In the data rows, the value 128 means zero.
Here are some points:
[ 88 106 132 169 119  96 176 169  84 147  60 112]
[124  74 161 170  97 138 140 150 101 156 102 123]
[155  60 241 251 175 112 155 169  84 166 159  88]
[147 214   0   0 100 164  79 138 200  24 101 169]
[111 146  53  32 133  94  93  79 173  80 155 128]
[169  54 215 221 110 137 192 190  50 202 109 142]
[113 152 131  85 105 119 153  84 167 115 162 123]
[105 112  99  88 139 102 102 118  84 174 105 122]
[ 66 175  19  41 123 103 115  72 158 141 198 149]
[ 83 195  29  84 148 115 140 111 141  89 149 145]
[ 99 121 135 138 149 175 153 118 170 170 140  76]
[171  61 255 245 112 120 172 134   7 107 123 113]
[156 187  44  65 106 116  47  86 164 144 109 164]
[144  61 191 237  83 131 159 150  47 170  80 106]
[108 205   0   0 118 154  31  63 190 126  95 148]
[141 124 196 193 127 196 106 221 148 117  89  97]
[140 142 188 187 152 166 168 192 158  62 131 108]
[ 58 160   0  30 116 112 111  66 172 129 195 118]
[128 126  81  91 137  95 109  96  89 145 140 155]
[150 141 142 188 111 204  86 205 122 156 103 109]
Here are 24 more points, each followed by its number:
[122 182  26  64 157  71 103  97 183 145 171 170] 0
[163 160  86 135 104 204 108 190 199 107  80 110] 1
[143  52 204 185 147 103 164 106  41 167 154 144] 2
[115  53 251 251 110 168 139 186  90 185 120  85] 3
[107 172  17  29 150 127 107 104 196 107 137 146] 4
[157 157  71  22 103 158  63  94 153  84 179 182] 5
[110  66 215 220 154 164 189 140  74 135 134 110] 6
[207   6 230 232 155 103 166 136  32 188 154  95] 7
[187  60 255 255 152 172 194 180  47 151  88  96] 8
[118 144 133 131 139 148 129 136 188 151 156 134] 9
[149 113  96 116 106 144  86 128 108 107  47 131] 10
[129 150 134 104 154 146 114  85 171 122 168 122] 11
[111  71 190 219 109 142 198 155  56 184  53  95] 12
[115 208  48  29 100 134  86 101 212  76 164 176] 13
[ 75  69 187 155 183  88 115  84  89 182 177 110] 14
[148 107 224 194 170 144 156 133 102 119 152 132] 15
[105  60 228 215 169  67 181 105  53 194 121 119] 16
[111 120 153 149 152 148 205 142 120 127 193 135] 17
[152 128 110 111  74 127 143 170 158  84 124 179] 18
[142 111 148 133 119 150 140 164  89 122  73 100] 19
[162  86 175 220 127 187 132 186  99 109  87 127] 20
[147 122  91 147 115 128 120 111 133 148  97 150] 21
[123 168  68  37 113  88 132  53 134  33 166 191] 22
[ 72 119 108 101  88 136 154 132 149 158 121 102] 23
Which two of these numbered points are nearest to each point below, ignoring the direction in which the first points spread most? Their numbers follow each, nearest first.
[180  85 161 198 121 140 111 169  58 118   1 115] > 10 19
[ 91  92 185 159 155 145 167 137 105 156 145  87] > 6 11
[128  70 238 208 130  83 213 124 102 109 136 147] > 22 15
[ 75 127 162 127 119 122 167 120  97 136 140 118] > 6 23
[148 174   0   5  86 105  45  91 166 109  79 159] > 10 21
[ 91 166  73  62 134 131 126 118 191  88 107 134] > 4 19
[164  89 140 190 130 154  79 160  83 170  48  93] > 10 21
[ 77 118 156 126 139  48 134 105 114 187 140 117] > 16 14
[144 108 126 134 131  77 130 100  63 207  90 115] > 16 21
[107 178   0   0 114 126  81  41 181 132 141 184] > 21 2
[163 143 130 175 135  89 143 118 140 158 199 162] > 0 9
[105 193 126 118 176 152 120 140 215 131 141  77] > 9 11
[137 190  33  39 107 130  99 123 182  84 118 181] > 18 13
[131  87 166 163 162  89 111 118 132 170 151 122] > 0 11
[179  76 200 229 127 214 162 162  58 187  79  80] > 8 19
[106 118  93 127 103 121 184  92  66 157  93 112] > 12 23
[154  99 216 164 160  72  99 104  59 120 119 125] > 2 15
[136 184  61  46  54 126 101 101 231  40 123 183] > 18 13
[145 108 179 183 103 163 119 158  83 139  79 112] > 19 10
[180  62 217 221 168 169 138 134 107 104  94  99] > 8 20
[148  93 254 217 107 123 183 191 114 120 130 139] > 13 18
[183  79 156 187  42 156 102 212  24 188  37 119] > 10 19
[136 200  37  62 106 203  65 122 204  93 157 133] > 20 1
[107 161  93  78 120 162 116  78 133 163 144  66] > 3 23
[ 88 168   0  55 125 100  78  61 153  67 160 147] > 6 21
[160  40 255 244 141 132 228 188 101 137 164 152] > 17 15
[ 70 146 108 107 127 106 144 134 115 144 182 144] > 17 6
[ 88 135  83  82 105 107 159  67  70 125  92  87] > 12 19
